Turns in one plane each, and the order they were made in; the first pair answered
k_860:
6.2 -3.9 -19.2 19.0 4.2 -0.6 -6.9 -3.0 -27.8 -1.5 6.2 0.2 -19.6 19.8 7.2
 -10.8 -2.3 0.1 10.3 => 7.9 1.2 -21.2 18.7 0.2 5.1 -7.7 -3.9 -26.5 -2.5 11.5 2.1 -22.3 18.1 9.1
 -5.8 -2.5 -1.1 11.7
11.9 22.0 -7.3 14.8 -1.9 7.5 40.2 2.8 -15.2 -9.9 -7.5 -17.4 5.9 -6.1
 -3.7 -8.1 15.7 -5.8 11.6 => 13.7 24.9 -6.9 12.6 -5.9 10.9 40.3 2.5 -13.2 -11.2 -4.7 -13.7 2.0 -8.3
 -2.1 1.1 13.2 -7.3 10.1
17.4 -14.3 1.6 -14.7 11.1 -24.4 -0.5 -14.0 22.9 -1.7 9.9 -10.1 -31.7
 23.8 -17.7 23.2 -45.4 5.1 -5.5 => 9.3 -22.0 2.0 -13.4 24.8 -34.2 -1.8 -17.0 14.3 -0.7 -0.9 -14.5 -20.5
 32.3 -20.7 -5.5 -38.7 4.9 -7.5
-12.5 10.6 15.5 20.1 10.1 1.9 11.1 4.2 -6.8 -6.8 -17.6 -25.3 5.2 -13.2
 20.0 -2.9 14.0 -3.1 13.7 => -10.6 14.7 14.5 20.5 5.9 5.0 11.2 4.0 -3.6 -8.6 -14.8 -23.0 3.8 -15.9
 22.1 2.9 14.2 -3.4 19.2
k_879:
7.1 -1.1 3.6 -2.4 8.5 8.2 2.1 -1.8 25.7 21.0 -1.4 3.5 8.2 -2.6 0.2 19.4
 -2.2 -15.9 1.3 => 7.0 2.6 -13.5 3.4 6.9 13.7 -0.5 -6.8 22.9 16.6 8.8 11.4 4.7 -2.1 8.7 7.8
 7.6 -13.8 11.5
-5.9 2.8 -16.3 16.4 12.6 -2.8 -10.9 -21.7 -7.0 -8.2 17.0 2.9 -5.7 10.8
 -5.3 -36.9 1.9 -5.1 -9.2 => -4.6 -0.7 -9.6 13.8 13.5 -7.6 -9.7 -14.3 -17.6 -13.0 6.0 -5.0 -8.5 10.7
 -10.6 -39.9 2.5 3.1 -16.4
1.4 4.9 -8.8 12.0 2.5 3.7 1.6 -14.1 12.0 14.1 7.8 -5.7 -2.0 7.9 9.4 5.4
 -3.4 -7.4 14.3 => -0.3 8.1 -13.3 14.3 -0.2 2.7 -0.2 -11.3 1.2 9.1 5.8 -5.3 -5.1 7.5 14.1
 -5.7 6.3 0.2 16.6
k_893:
-6.7 4.1 -9.6 -7.3 1.3 -5.1 6.4 -36.0 23.8 13.0 12.9 9.8 0.7 9.3 -11.4
 17.1 -20.4 -6.8 16.6 => -24.9 -2.7 12.1 -13.9 6.4 -6.0 14.0 -13.9 -14.5 7.3 -23.8 -4.9 18.3 3.7
 -13.3 -28.5 0.8 10.9 7.5
-2.5 6.7 -10.2 6.8 -2.5 -13.3 -3.9 8.6 -1.5 -0.6 18.2 4.7 -13.6 6.4 -2.4
 2.8 0.5 16.2 1.5 => -4.5 -0.1 -4.9 4.1 6.7 -20.8 -3.2 5.6 -0.9 1.9 12.4 0.2 -4.7 13.9 -9.6
 -2.7 -1.8 14.1 -5.0
7.8 6.0 11.9 -4.9 -13.5 -0.9 1.2 2.3 -3.6 1.3 -3.2 -4.0 -10.3 -7.5 -6.0
 28.3 -8.8 2.2 -14.2 => 2.5 0.3 17.4 -5.7 -4.9 -6.9 2.2 3.2 -6.1 3.2 -12.2 -8.6 -4.6 -2.9 -11.1
 19.5 -10.3 1.3 -19.8
k_290:
4.0 -12.0 23.1 8.3 -11.4 -9.5 20.7 2.2 14.7 5.5 0.2 14.4 12.3 -0.8 -12.8
 -1.9 9.6 -16.8 10.4 => 3.0 -13.7 12.6 14.2 -2.4 -17.9 14.7 -6.3 12.3 6.3 3.6 13.4 8.8 11.6
 -12.7 -15.4 12.6 -18.3 12.2
-3.2 -20.1 -2.5 6.5 5.2 -20.4 -3.6 -0.2 -20.5 -15.3 -7.2 -31.4 -5.8 10.0
 -21.0 -7.9 5.9 16.2 -23.2 => -2.3 -14.4 14.0 -2.5 -10.3 -8.5 5.4 12.6 -18.3 -14.0 -12.4 -31.2 -3.8
 -8.5 -21.1 11.2 6.3 20.6 -22.8
10.0 6.8 -10.0 8.0 -30.5 14.6 -12.0 25.5 -21.6 -8.2 11.2 -6.3 -35.6
 -15.0 9.4 24.6 2.0 18.3 -7.3 => 7.9 8.4 1.8 3.6 -34.7 23.2 -2.5 20.0 6.9 4.9 18.5 3.9 -18.4 -21.5 6.4
 44.3 -4.7 2.3 0.1
2.3 16.7 -0.2 1.9 12.6 -2.7 -0.7 5.5 -39.5 -16.0 -8.4 -29.6 0.3 15.4
 -6.1 10.8 -3.9 13.7 -23.5 => 3.5 19.6 14.3 -8.0 1.6 9.3 8.9 14.0 -29.0 -9.4 -9.7 -24.5 8.8 -0.1 -5.2
 30.9 -8.7 9.7 -19.8
Now pairs of rows:
(two turns a pair)
-0.7 20.4 -4.9 4.4 -22.8 12.2 2.7 -1.3 8.1 3.8 13.5 -12.8 -11.7 -9.9
 12.0 -5.0 9.4 6.3 11.8 => 2.2 9.7 -1.7 7.5 -6.2 -6.1 0.4 -14.7 25.3 12.7 13.1 -18.5 -8.7 8.3 -3.2
 8.6 -11.9 -7.7 -1.7 | k_879, k_893
15.3 -2.3 -6.8 4.4 -11.9 -0.9 -6.1 16.1 10.4 7.4 1.6 6.2 -11.8 -5.5 -8.6
 40.8 -19.3 5.4 -3.9 => -3.6 -18.8 12.4 -1.3 6.8 -16.7 -0.2 22.0 -8.2 11.1 -30.7 -8.8 11.3 5.4
 -19.4 -6.8 -6.6 10.3 -14.5 | k_290, k_893
-1.0 8.6 -2.6 -0.7 -15.3 20.9 1.0 2.3 -2.7 -2.1 6.4 9.4 -6.8 -15.3 14.3
 0.1 2.4 2.8 9.1 => 5.6 1.4 10.1 -6.5 -11.9 11.4 0.6 7.4 -3.8 -3.5 -4.5 0.7 -14.5 -10.5 2.5
 19.3 -12.1 4.7 -11.2 | k_860, k_860
-2.7 -10.7 -18.5 0.2 -23.0 -0.1 0.3 29.7 -43.7 -27.3 3.4 -3.3 -1.9 -8.3
 23.1 -25.8 26.8 19.0 -9.0 => -3.5 -38.8 -6.9 -1.1 18.7 -38.5 0.2 3.1 -13.4 -5.6 -8.8 -14.6 21.9 30.4
 -6.3 -25.8 -4.0 -7.8 -32.8 | k_893, k_893
7.7 -0.2 7.2 -22.4 -6.6 -10.6 -5.6 -5.5 -2.2 -0.5 -17.8 -4.0 3.2 -3.4
 -13.2 2.4 -4.3 20.3 -24.9 => 0.2 1.3 -2.8 -17.9 -1.4 -8.3 -5.4 -11.2 -6.7 2.2 -16.6 1.0 16.3 -4.8
 -3.0 -28.9 10.6 18.9 -12.2 | k_860, k_860
5.4 0.7 23.0 -10.5 -15.5 4.4 4.8 18.1 4.0 3.1 -12.7 -22.9 6.4 -9.6 -15.3
 35.7 -24.6 -4.6 -2.5 => 4.4 3.4 19.0 -8.6 -17.2 6.6 5.3 9.8 16.7 7.9 -4.4 -16.5 13.7 -8.9 -12.0
 35.0 -27.0 -13.9 8.1 | k_893, k_879
1.1 -11.2 13.9 1.9 -26.6 10.7 13.3 12.8 -18.2 -8.5 -10.5 -1.3 4.9 -16.5
 20.7 -9.1 18.0 19.6 0.9 => 15.8 -19.3 9.0 3.8 -10.3 -8.8 8.1 -12.7 20.6 1.3 7.4 0.9 -4.6 6.8 4.8
 36.8 -17.3 -2.1 -13.4 | k_893, k_860
7.8 5.3 -28.7 8.2 9.0 -2.3 -11.9 -21.1 4.3 5.8 24.5 8.4 -5.8 6.8 9.3 0.9
 1.6 -11.6 5.7 => 1.7 9.1 -22.7 7.3 0.2 7.9 -7.3 -3.8 -22.0 -3.5 10.5 4.2 -4.3 -4.6 18.6
 -19.8 23.3 5.1 9.6 | k_893, k_893
-2.9 7.3 23.4 -2.8 -11.9 -2.2 3.6 12.5 2.1 8.3 -6.0 -6.3 -10.2 -8.5 -4.2
 25.4 -6.8 0.1 -8.6 => -4.8 7.1 27.4 -3.5 -11.6 -1.9 2.5 14.0 -2.9 7.9 -10.4 -6.9 -8.7 -10.3
 -1.6 20.1 -4.6 1.9 -10.8 | k_893, k_893
6.0 0.9 -1.4 -1.8 10.4 -2.7 -8.7 -0.8 -10.0 -10.2 -7.7 -3.0 8.9 0.4 -4.4
 -15.1 5.8 3.2 -1.7 => 7.8 3.2 9.5 -8.1 1.6 6.8 -2.2 8.6 -4.8 -6.2 -10.2 -0.8 13.7 -10.9 -4.2
 0.5 2.8 2.7 -0.6 | k_290, k_290
-6.1 -0.2 10.9 -10.7 -10.6 7.7 14.5 2.3 32.3 10.6 -1.9 9.0 15.3 -7.8 9.6
 35.5 -16.9 -21.3 1.5 => -5.5 -0.9 -4.6 -1.9 -2.7 5.8 7.6 -8.0 39.0 12.6 8.9 12.3 13.5 0.7 13.3
 25.7 -17.7 -27.6 7.9 | k_860, k_879
8.6 -3.9 -28.3 10.7 11.4 -10.6 -19.6 -18.9 11.3 -3.4 23.6 4.0 -16.9 13.1
 -4.2 1.4 -4.3 -4.3 -1.1 => -5.0 -5.5 -21.6 8.1 11.5 -5.0 -15.4 -7.0 -11.6 -6.8 6.9 -0.1 0.7 3.8 3.3
 -40.1 18.3 5.6 5.4 | k_893, k_860
16.3 13.5 36.2 -9.6 -14.1 10.1 -7.8 12.7 1.5 3.8 -25.0 7.9 -12.6 -9.5
 2.2 5.8 -8.3 -8.4 -0.6 => 17.6 5.5 37.4 -8.1 -3.0 -1.2 -8.6 6.8 9.9 7.8 -28.0 3.7 -8.6 4.0 -8.8
 5.8 -17.0 -14.0 -6.8 | k_893, k_860
11.8 3.0 16.9 -25.1 -14.8 -7.8 -4.0 39.7 -9.2 1.1 -6.6 3.1 -0.1 -16.9
 -3.6 17.9 -6.8 -1.1 -33.1 => 5.0 -1.1 24.5 -26.9 -6.7 -9.0 0.6 30.6 7.2 11.8 -10.3 5.1 21.6 -13.9
 -7.7 9.4 -8.3 -15.3 -30.8 | k_860, k_290
-6.7 1.5 1.5 5.6 -7.5 0.0 9.4 -3.5 -9.9 1.5 7.2 17.8 3.9 -8.8 18.9 -20.7
 14.1 4.0 15.2 => -10.4 -8.3 8.0 3.9 9.6 -13.5 9.6 -11.5 -0.6 8.4 -2.5 12.3 12.8 4.7 5.8
 -24.9 4.8 -4.8 6.2 | k_893, k_893
-18.3 9.4 -15.9 11.7 34.6 -19.2 33.4 -28.1 8.7 32.8 4.2 27.1 23.4 7.9
 -18.9 12.5 -17.8 -30.5 2.5 => -28.8 10.8 9.4 -1.9 18.4 -5.8 43.9 10.2 -36.9 20.0 -30.4 17.1 30.0 -20.6
 -14.7 -19.3 10.5 -2.1 -1.1 | k_893, k_879
11.5 1.4 -41.4 6.6 13.2 -14.9 -17.7 -26.1 15.6 -0.1 23.6 10.2 -12.4 23.5
 19.2 2.0 22.5 -1.6 11.7 => 14.8 9.4 -20.8 -6.3 -14.5 -1.7 -9.6 11.5 -22.2 -16.8 2.2 -1.2 -32.8 -5.2
 23.9 14.9 32.8 30.6 0.2 | k_290, k_290
-9.7 8.4 9.3 2.6 -6.5 8.8 12.7 -2.1 20.8 7.5 2.3 9.1 14.9 -11.3 4.7 1.7
 3.7 -11.8 12.8 => -6.3 8.0 -4.7 8.2 -0.9 3.8 5.7 -11.7 22.5 5.9 11.7 11.2 7.5 -1.6 4.9
 -0.3 1.9 -13.4 16.1 | k_290, k_860
7.0 -14.0 14.5 -9.5 -3.8 -6.6 2.9 7.5 2.8 17.5 -0.7 -5.6 29.7 5.1 -8.6
 10.7 -26.2 0.3 -19.5 => -3.1 -14.0 6.2 -1.9 0.6 -4.1 1.8 3.7 -5.0 19.1 -2.0 -2.4 42.7 5.6 -1.6
 -21.5 -10.0 -1.2 -5.0 | k_860, k_860
-9.2 -44.3 -17.7 8.9 27.9 -10.2 -13.9 -11.6 7.7 15.1 -7.2 28.5 10.7 19.8
 -9.3 -17.1 -17.6 14.9 4.9 => -14.6 -31.2 -23.0 10.5 9.8 10.3 -11.5 0.2 -7.8 7.0 -3.6 35.0 10.6 1.5
 9.4 -36.1 2.1 25.6 20.6 | k_860, k_893
-0.6 12.8 0.9 -12.1 5.0 1.8 -8.6 2.4 -21.5 8.7 -21.2 -6.3 -0.7 4.5 21.2
 -37.0 34.3 2.3 16.0 => 17.2 26.7 -11.1 -11.5 -14.6 17.1 -10.0 -4.4 5.6 8.3 9.8 8.0 -26.3 -5.7
 26.3 24.4 13.3 -4.8 21.8 | k_879, k_893
-7.8 -4.3 -5.4 13.5 10.1 -7.5 -1.5 9.3 -21.1 -5.0 -4.5 -5.3 -8.8 12.0
 9.9 -24.5 11.7 8.9 -10.3 => -8.9 -5.0 4.0 8.1 4.1 -4.6 1.3 19.1 -25.2 -5.8 -12.3 -8.8 -6.9 4.7 8.7
 -18.5 11.3 11.2 -14.7 | k_860, k_879
1.5 8.5 3.4 -12.6 2.3 10.8 15.4 -6.9 18.6 5.3 0.9 2.7 7.0 -9.2 -4.0 -6.0
 7.3 -18.1 6.2 => -2.0 4.2 -2.9 -8.4 8.4 5.4 10.8 -12.0 12.9 6.2 -0.5 0.5 7.6 -2.4 -5.5
 -21.2 11.4 -18.1 5.7 | k_893, k_290
12.7 -10.5 6.8 -3.9 10.7 -11.7 2.1 -4.2 -29.2 -15.9 -18.1 -12.7 1.2 19.1
 -24.3 -1.8 3.4 -2.2 1.6 => 21.7 -4.8 -5.6 -0.2 6.6 -8.9 -3.5 -16.8 -7.1 -10.9 2.8 -1.9 -7.6 22.3
 -22.4 24.4 -10.1 -12.2 6.2 | k_893, k_893
1.0 10.4 15.1 -15.0 0.5 -17.3 26.1 25.5 10.0 5.7 -6.0 -16.6 -11.0 -3.3
 -12.1 28.5 3.0 28.3 -32.9 => -0.5 14.4 -0.4 -5.6 4.0 -12.5 25.9 -1.7 49.9 21.0 22.6 1.3 3.9 3.2 -5.0
 35.4 -1.1 3.8 -11.6 | k_290, k_879
-12.8 2.5 -19.1 -0.7 4.0 13.7 -20.0 12.3 -21.2 -1.7 -19.9 5.9 6.0 -11.0
 9.3 -36.6 31.6 24.0 27.5 => 2.4 16.8 -19.7 -4.1 -20.8 28.0 -18.7 19.5 -8.7 -5.5 -0.9 15.4 -16.6
 -27.7 13.1 17.3 16.3 25.6 27.8 | k_860, k_860
14.1 1.1 -34.0 19.4 14.2 -9.1 -27.4 -28.9 -9.0 -1.7 14.1 -2.6 -35.9 22.0
 1.8 17.1 -21.0 -6.9 -11.6 => 15.2 9.7 -20.4 10.1 -6.5 2.7 -22.7 -2.5 -38.1 -12.2 -2.0 -11.1 -47.0 2.1
 5.6 20.4 -13.6 17.4 -19.2 | k_879, k_290
